j520: [-34  33 -55  18  43 -22 110  20  58  91  19  39  18  30  38  36  18   7
  18]
j159: [ -4  58 -44  42  43 -64  55  12  14  79  51   8 -50   5  28   5 -31  43
  22]
j394: [ 67  70 -16   1  42  67  67  27  67 105  49  71 -78  -7  62  18 -20  67
  67]
j485: [  9  14 -62   3  78  54 -17 -19  68 -11 -46  -6 -46 -35  36 -52  36  20
  54]
j421: [ 38 -41  42 -16  70  38 -71  17 -26 -44 -16  -7   9  33 -56 -42  41  40
  53]
j985: [  7  70 -16   1  27 -61  67  27  51 105  49  71 -78  67  62  35 -20  -2
  67]
again j520:  -> [18]
[  7  70 -16   1  27 -61  67  27  51 105  49  71 -78  67  62  35 -20  -2
  67] -> j985
again j394:  -> [67]
[ 67  70 -16   1  42  67  67  27  67 105  49  71 -78  -7  62  18 -20  67
  67] -> j394
[ -4  58 -44  42  43 -64  55  12  14  79  51   8 -50   5  28   5 -31  43
  22] -> j159

j263: [ 56 -54  27 -54]
j193: [ 59  59  71 -34]
j71: [-72 -23 -81  49]
j524: [ -39 -108 -107   46]
j249: [123 123  17 123]
j29: [-83 -28 -83 -83]
again j249:  -> [123]
again j263:  -> [-54]
again j29:  -> [-83]
[ 59  59  71 -34] -> j193
again j193:  -> [59]
[123 123  17 123] -> j249
[-83 -28 -83 -83] -> j29

j398: [ 56  85  48  29  26  21  16   6   8   4   3   0   4  -1   0  -5   0 -15
  -2  -1  -3 -11  -2  -6  13   0 -20  -7   6  -1  15  -5   5  -2   6   3
   5   0  10  -4  -1  -1  -4   1  -2 -21  -1   5  -6  -1  -4]
j923: [-18  -3 -35  34  11   1  -6  -7  25  -5   9 -12  17  25  67  38  54  52
  57 114  51  86  86  31  84 101  65  26 110  61  -2  44  11  -2 -13  16
 -29  14  10  11  -4 -22   4   1  80 -56 -14   1 -15  42 -25]
j753: [-24   3 -35  18   2   1 -17 -19  14   0   3 -31  -3   4  37   6  27  22
  21  75  20  51  50  19  64 108  72  66 110 107  90  71  61  52  20  42
 -33  18  24  40 -17  13   4   4  63 -62  -8   1  -6  50  -8]
j3: [ 31  -3   3 -13   2   1 -29  -7 -14  58  -2 -31 -37   4  12  -5   0  22
 -20   7  -7  16  34 -90   2  14  58   4  13  46  23 -27  -6  -7  35  88
  32  50  80  93  38  91 114  35  30  56 104  82  23  54  50]
j634: [ 51   3 -35  18  50   1 -17 -19  14   0   3 -31  -3   4  37   6  27  22
  21  75  20  51  50  19  64 108  72  66 110  51  90  71  61  52  20  42
  14  18  24  40 -17  13   4   4  63 -62  51   1  -6  50  -8]
j61: [ 37  58  78  71  79 118  66  93  96  62  86  56  65  56  55  33  27   4
  16  14   6 -25   3 -18   8   7 -20 -13  27  -1  32   0  -6  -2  25  22
  13  73  29   3  -1  -1 -27   8 -19  -9  -1   5 -74   7 -25]
j563: [ -5   3 -12 -13  -8   1 -40 -26  -3  12  78 -56 -50  -1   6 -21  11  10
  -2  22   2  16  78 -24  18  65  39  37  55 115  72  49  78  62  82 107
  29  78  80 107   4  77  59  16  19 -15  25  10  -6  54   8]
j265: [  1   3   3  34  11  21  -1  18  36   8  55  37  65  82 109  81  92  94
  86  98  69  65  60  13  48  36  19 -41  55  15  23  17 -23 -27  -4   3
   5  55  24   3  -1 -29 -27   4  19 -21 -21   1 -50  38 -25]
[-24   3 -35  18   2   1 -17 -19  14   0   3 -31  -3   4  37   6  27  22
  21  75  20  51  50  19  64 108  72  66 110 107  90  71  61  52  20  42
 -33  18  24  40 -17  13   4   4  63 -62  -8   1  -6  50  -8] -> j753
[ 37  58  78  71  79 118  66  93  96  62  86  56  65  56  55  33  27   4
  16  14   6 -25   3 -18   8   7 -20 -13  27  -1  32   0  -6  -2  25  22
  13  73  29   3  -1  -1 -27   8 -19  -9  -1   5 -74   7 -25] -> j61
[  1   3   3  34  11  21  -1  18  36   8  55  37  65  82 109  81  92  94
  86  98  69  65  60  13  48  36  19 -41  55  15  23  17 -23 -27  -4   3
   5  55  24   3  -1 -29 -27   4  19 -21 -21   1 -50  38 -25] -> j265

j663: [42  3 42 -7]
j201: [ 86  20 -36  19]
j996: [-19 -19  11  34]
j503: [-111  -49  107  -15]
j188: [-49 -49 -49 -49]
j235: [ 86  20  34 -85]
j601: [  7 -50  14  44]
again j996:  -> [-19]
again j663:  -> [42]
again j188:  -> [-49]
[  7 -50  14  44] -> j601
[ 86  20 -36  19] -> j201

j716: [  70   20  -56   58  -34    6   -2  -22   -7   -3  -71   34  -87  -58
  -60    0   12    0 -111]
j250: [ 14  14 -24  14 -25  14 -19  -4   9 -21 -23  20 -75 -21 -25  15  14   3
  14]
j619: [ 34  22 -72  32 -90 -23 -18 -46 -23  51 -46  70 -26 -23 -44 -14 -23 -23
 -58]
j8: [-28  23 -28  30 -41  12   6 -13   5   4 -28 -32 -37 -32 -74   6  12   7
 -33]
[ 14  14 -24  14 -25  14 -19  -4   9 -21 -23  20 -75 -21 -25  15  14   3
  14] -> j250
again j716:  -> [0]
[ 34  22 -72  32 -90 -23 -18 -46 -23  51 -46  70 -26 -23 -44 -14 -23 -23
 -58] -> j619
[  70   20  -56   58  -34    6   -2  -22   -7   -3  -71   34  -87  -58
  -60    0   12    0 -111] -> j716
[-28  23 -28  30 -41  12   6 -13   5   4 -28 -32 -37 -32 -74   6  12   7
 -33] -> j8

j466: [  2   6  23 106   2  99  49  15   4   2]
j228: [111 100  51 100 100 100   4   5  18  62]
j911: [ 51  61 105  97  51  17   5  -2   2   5]
j521: [  7   2   1   3  17  51  96 108  59  23]
j602: [ 3  0  0 10 35  3  3  2 10 32]
j323: [ 23   9   1   0   4  16  43  16 111  72]
j137: [ 15  63 106  94  49  15   4   2   3   7]
j472: [  4   6  23  63 106  99  49  15   4   2]
j850: [  3   0   0  10  35  76 112  84  35  12]
again j137:  -> [15]
again j323:  -> [16]
again j228:  -> [100]
again j472:  -> [4]
again j466:  -> [2]
[  7   2   1   3  17  51  96 108  59  23] -> j521

j110: [ 28 -51   2  28  63 -16   2  46  29  -2  28  28 -11 -30]
j987: [ 40 -51  29  63  -3 -16  -1  46  29  -2  28 -12 -11 -12]
j636: [ 47 -18  37  32  18 -80  25   2  -8  19 -18   2  42  47]
j424: [ 47  32  37 -97  18 -80  25   2  -8  30 -18   2  42  47]
[ 47 -18  37  32  18 -80  25   2  -8  19 -18   2  42  47] -> j636
[ 47  32  37 -97  18 -80  25   2  -8  30 -18   2  42  47] -> j424
[ 40 -51  29  63  -3 -16  -1  46  29  -2  28 -12 -11 -12] -> j987
[ 28 -51   2  28  63 -16   2  46  29  -2  28  28 -11 -30] -> j110

j129: [  0  -1   0   0   1   0  14 120   0  -1   0  46 121 122 121   0]
j397: [ -1  -3  -3   0  -1   0   0  -1   1   1   0   0  -1   6 112 120]
j360: [  0  -1   0   0   1   0  14 120 121 121 121 121 122 121 118 122]
j952: [  0  -1   0   0   1   0  14 120 123 121 121 121 122 121 118 122]
j900: [ -1  -3  -3   0  -1  -3   0  -1   1   1   0  -3 121  -3 121 119]
j562: [  2   1   2   0   0   0   0   2   2  -1   0  -1  -1   2   2 122]
[ -1  -3  -3   0  -1   0   0  -1   1   1   0   0  -1   6 112 120] -> j397
[  0  -1   0   0   1   0  14 120 123 121 121 121 122 121 118 122] -> j952

j373: [  43   38   25    4   -4   -7  -44 -114   33   -5  -74]
j546: [  5  -7 -30 -18  73 -65 -93 -62 -24  63 -39]
j408: [ 28  56  35  61 -27  14  40 -48  55  -2 -48]
j649: [ 21  67  66 101 -24  -9  29  40  39 -59 -40]
j450: [ 15  15  43  15 -36  15  15 -25  35 -23  -7]
j939: [  9  -8 -28 -33  -5 -23 -21 -69  -5  30 -25]
j781: [ 17  20  44  12 -50  41  18   5  24 -63  -6]
j547: [ 65  -7  21  19 -41  82  63  70  18  19  65]
again j408:  -> [-48]
again j939:  -> [-5]
[  9  -8 -28 -33  -5 -23 -21 -69  -5  30 -25] -> j939
again j450:  -> [15]

j682: [-52 -52 -52 -52]
j795: [98 98 98 98]
j690: [ 36  32 -94  32]
again j795:  -> [98]
again j690:  -> [32]
again j682:  -> [-52]
[-52 -52 -52 -52] -> j682
[98 98 98 98] -> j795

j240: [-18  25 -18   6 -18 -64]
j839: [-12  51 -24  -5 -24  33]
j280: [  8 -46 -12 -52 -25 -16]
j44: [ -2  56   6  56 -55  90]
again j240:  -> [-18]
again j44:  -> [56]
[ -2  56   6  56 -55  90] -> j44
again j839:  -> [-24]

j248: [ 80  49  80  80 -18 -69 -28]
j968: [  7 -95 -20  10  51  39  25]
j802: [-48  19 -72 -40  -7  80  13]
j432: [-72 -44 -31   7 -56  -2  73]
j440: [-13 -19 -28 -29 -23  29 -49]
j216: [-48 -48 -72 -48 -15  -7 -48]
again j248:  -> [80]
again j216:  -> [-48]

j179: [ 10 -46 -36 -21 -36 -21 -36  16 -36]
j672: [ -49 -107  -16   30   52 -107 -107 -107 -110]
j207: [ 97 -19 -19 -19 -23 -24 -19 -45 -23]
again j672:  -> [-107]
[ 10 -46 -36 -21 -36 -21 -36  16 -36] -> j179
[ -49 -107  -16   30   52 -107 -107 -107 -110] -> j672

j698: [-32  27   6  27   0  27  27]
j238: [-49  57 -66  61  61  41 -35]
j429: [-49  57 -66 -45  84   6 -10]
j173: [ 57  57  57 -66 -66 -14 -32]
again j698:  -> [27]
again j238:  -> [61]
[-49  57 -66 -45  84   6 -10] -> j429
[ 57  57  57 -66 -66 -14 -32] -> j173
[-49  57 -66  61  61  41 -35] -> j238

j734: [ 93  -2 -24 -11 -63 -80  41]
j772: [ 85  -8  12  74  12 -38  44]
j552: [-19  21  64  64  40  64 -23]
j200: [-22  49 -21 -74  27   2  63]
j700: [ 48 -24  74 -63   7  -7  -6]
j981: [  5  44 -31  44  -9   2  19]
again j552:  -> [64]
again j981:  -> [44]

j691: [-93  16  69 -68 -92 -78 -64 -35  94  57  -9  51 -87  35  -3 -64  37   5
 -79   6  17 -91 -47  48  57 -13 -62 -56  17  12 -36 -58 -79 -13  64  33
  84 -93  28  76   7  55  44  24  46 -15  23  83 -31  11  71  66 -69  40
 -75 -22  82]
j492: [-89  79  -6  30 -44 -16  12  80 -16 -84 -84  76  76 -37   0 -63 -75 -15
  75 -89  47 -53  76  27 -19 -82  76  12  60 -86  43 -22 -49  77  91 -48
   6  44 -81 -42  13 -56   2  58  -9 -82  61  34  79  93 -27  85  93 -24
 -40 -57 -53]
j507: [ 49  58 -22 -66  -9 -34  91  72 -30  61  -6  86 -51  -9   5 -30 -16 -16
  22  82 -37  25 -46 -79 -64  17  64 -29  58 -88  66 -24   2  34 -32 -32
 -54 -60 -17 -94  50 -82   6 -22 -65  36 -31 -46  32  54  58  75  56 -76
 -29  85 -26]
j422: [-41   0 -16 -69 -19  68   5  67  62  92 -27 -16  67  89   5 -88  91  69
  53  31 -64  54 -90 -66 -41 -60  34  85  43  39 -52   8  84  83   1 -93
 -62  91  72  58  23 -52  77 -60   8 -23  37 -76  -7  30 -74  54  -2  36
 -88 -13 -33]
j580: [-59  65 -12  33  37 -68  92   5 -56  72 -75 -33  24 -43  -3 -64  66  70
 -70  -6 -22  13  12 -55 -27  -8  23  28 -20 -73 -71 -14  94  30 -14  30
   1  70  56  68  91 -23  26 -56 -58   4  20  46 -42  86  14 -48 -80 -25
 -18  66   3]
j892: [-17  12  38 -35 -40 -12 -70 -23 -90  62  -4 -48 -45 -16 -83  -7 -73  55
  65 -63  91  30 -25 -72  56  41 -42 -61  57   4 -68 -73 -30 -25  55  40
 -87  56 -59  79  48 -89  44 -74  47 -64  51 -65 -20  16 -81  30 -87  72
  40  91 -71]
j451: [ 59  -5 -72 -64  64  21 -21  11 -10   4  50  51   8  -6 -26  52   8   8
 -82 -49  43 -79  82   7 -68  72   9  65  14  84   3 -36  85  89   6  67
 -45  52   0 -41 -16 -18 -12 -54  64  79 -68 -78 -13  20 -84 -69  85 -61
 -46  72   0]
j197: [ 61  84  41  79 -91   0  61 -13 -86 -84  28  -8  64  39 -89   3  82  83
  69  69  -8 -79   5  41  46  72  52  70 -78  31  39 -44 -86  33 -24  70
   8  30  14 -22 -75   1 -20  61 -69  -6 -72  40  -9  60 -78 -81  36   7
 -32  30  36]
j924: [ 61  70  87  31 -72  25 -79 -81  46 -90  10 -17  28 -11 -74  53  67  78
 -80  83   2  56 -20  34 -73 -50 -52  55 -78  80 -77 -77  -3  71  91  48
 -65  90 -35   1  -2  47 -61  12   3  72  28  90  57  93  65 -19 -66 -76
  43   0  -6]
j177: [ 61  58 -40 -50 -84  42  36 -23  45  29 -23 -93 -17 -82 -47 -67 -46  46
 -50  89  12 -76 -47  85  50  49  56  75  39 -88 -60 -44   1 -32  22  38
  75 -55 -80 -48  -2  72  45 -45  45  70  -2 -83  79 -79 -22 -44   7 -92
  45 -55   9]
[-93  16  69 -68 -92 -78 -64 -35  94  57  -9  51 -87  35  -3 -64  37   5
 -79   6  17 -91 -47  48  57 -13 -62 -56  17  12 -36 -58 -79 -13  64  33
  84 -93  28  76   7  55  44  24  46 -15  23  83 -31  11  71  66 -69  40
 -75 -22  82] -> j691
[ 59  -5 -72 -64  64  21 -21  11 -10   4  50  51   8  -6 -26  52   8   8
 -82 -49  43 -79  82   7 -68  72   9  65  14  84   3 -36  85  89   6  67
 -45  52   0 -41 -16 -18 -12 -54  64  79 -68 -78 -13  20 -84 -69  85 -61
 -46  72   0] -> j451
[-59  65 -12  33  37 -68  92   5 -56  72 -75 -33  24 -43  -3 -64  66  70
 -70  -6 -22  13  12 -55 -27  -8  23  28 -20 -73 -71 -14  94  30 -14  30
   1  70  56  68  91 -23  26 -56 -58   4  20  46 -42  86  14 -48 -80 -25
 -18  66   3] -> j580
[ 49  58 -22 -66  -9 -34  91  72 -30  61  -6  86 -51  -9   5 -30 -16 -16
  22  82 -37  25 -46 -79 -64  17  64 -29  58 -88  66 -24   2  34 -32 -32
 -54 -60 -17 -94  50 -82   6 -22 -65  36 -31 -46  32  54  58  75  56 -76
 -29  85 -26] -> j507

j335: [ 35   8  14 -24  24 -16 -95 -37 -90  23  19   9 -31 -45   5 -37  24 -32
 -35  -4  20  18  76  -6  87  68 -27  33   4 -16   9 -71 -63 -28  13 -47
 -25  -5  13  50 -37  -2 -67  -7 122 -39 -31  14 -36 -31  -2  -7 -41 109]
j175: [ -2 -12  -2   5   0 -10  -6  -9  -6  -6  -8   4  -1  -9   3   1  -1   1
   4  -6  -4  -8  -7  -7 -12 -14 -15 -14  -6  -2 -16 -16 -15  -6  -8 -13
  -5  -8  -9 -12  -9 -15  -3  -8 -10 -12  -7 -16   2  -5 -12  -4 -12  -1]
j11: [  2   8   8 -20  -7  16   1  11  -9   6  21 -10 -10  10  -4 -27 -17 -14
 -18  26  -3   9  -7 -15  24  22  18  14  12  -3  15  18  10 -10 -25 -10
 -11 -18 -13   2   6  13  -8   1  17   3 -10   5 -14   4  17  17  10 -22]
[ 35   8  14 -24  24 -16 -95 -37 -90  23  19   9 -31 -45   5 -37  24 -32
 -35  -4  20  18  76  -6  87  68 -27  33   4 -16   9 -71 -63 -28  13 -47
 -25  -5  13  50 -37  -2 -67  -7 122 -39 -31  14 -36 -31  -2  -7 -41 109] -> j335
[  2   8   8 -20  -7  16   1  11  -9   6  21 -10 -10  10  -4 -27 -17 -14
 -18  26  -3   9  -7 -15  24  22  18  14  12  -3  15  18  10 -10 -25 -10
 -11 -18 -13   2   6  13  -8   1  17   3 -10   5 -14   4  17  17  10 -22] -> j11
[ -2 -12  -2   5   0 -10  -6  -9  -6  -6  -8   4  -1  -9   3   1  -1   1
   4  -6  -4  -8  -7  -7 -12 -14 -15 -14  -6  -2 -16 -16 -15  -6  -8 -13
  -5  -8  -9 -12  -9 -15  -3  -8 -10 -12  -7 -16   2  -5 -12  -4 -12  -1] -> j175

j652: [ 11 -19  12  63 -25  40  15  10 -48   0  68 -16 -49  24  30  24  20  -5
  -9]
j702: [-70  85  57  67  68  73   5  68  65   5  68  68 -52 -59 -15  23 -28  29
 -15]
j846: [-70  85  57  67   1  73   5 -90  65   5  68  54 -52 -59 -15 -40  -7 -31
 -80]
j736: [ 12  20 -31  37  57 -32  27 -32  49  -5  29  14  36 -35  53   8   8  10
 -16]
j799: [-22 -35  58 -11  -4  46 -24  -4  17  26  -2 -33  -4  -1  -6 -22 -23  27
  -4]
again j846:  -> [5]
again j652:  -> [24]

j303: [ 29  50 -37 -38]
j2: [-66 -66  31  90]
j821: [ 65  65 -53 -76]
j253: [-108 -112   89   74]
j262: [-71 -48  40  31]
j656: [ 74  65 -53  69]
again j821:  -> [65]
again j2:  -> [-66]
[-71 -48  40  31] -> j262

j93: [ -4 -11  -1  -6 -16   5   0 -10   3   0   1  -1  -8  -5 -11 -16  -5   4
  -1  -2   4   5  -2 -17   2  -1  -3   6   3]
j378: [ -9  -3  10  33 -41   0 -16 -50  -4  37  -4 -41 -38  32  -4  13 -25 -14
  23 -19   0 -16 -11 -61 -22  15  27   2  16]
j757: [ 29  36  40 -80  -8  21  51  70 -12 -56  23  96  48 -12  11  29  51  -9
  -6 -12 -12  -7   4  39   1  -8 -12 -17 -10]
j309: [ -9   6  -8  17  27 -18 -15  10  -1  -1  -1 -17   0   7   7  31  13 -19
  -5   5 -18 -14  -4  15  -6 -11  13 -22  -9]
j508: [ 29  36  40 -80  -8  21  51  70 -12 -56  23  96  48 -58  11 -71  -3  35
 -45  16  13  44   8  88  55  -5 -56  40 -29]
j358: [-10  -8  -3   7 -14  -5 -11 -17  -2   6  -6 -18 -17   4  -8   0  -7  -9
   0  -7  -6  -8  -8 -23  -8  -3   6  -5   0]
[ 29  36  40 -80  -8  21  51  70 -12 -56  23  96  48 -12  11  29  51  -9
  -6 -12 -12  -7   4  39   1  -8 -12 -17 -10] -> j757
[ 29  36  40 -80  -8  21  51  70 -12 -56  23  96  48 -58  11 -71  -3  35
 -45  16  13  44   8  88  55  -5 -56  40 -29] -> j508

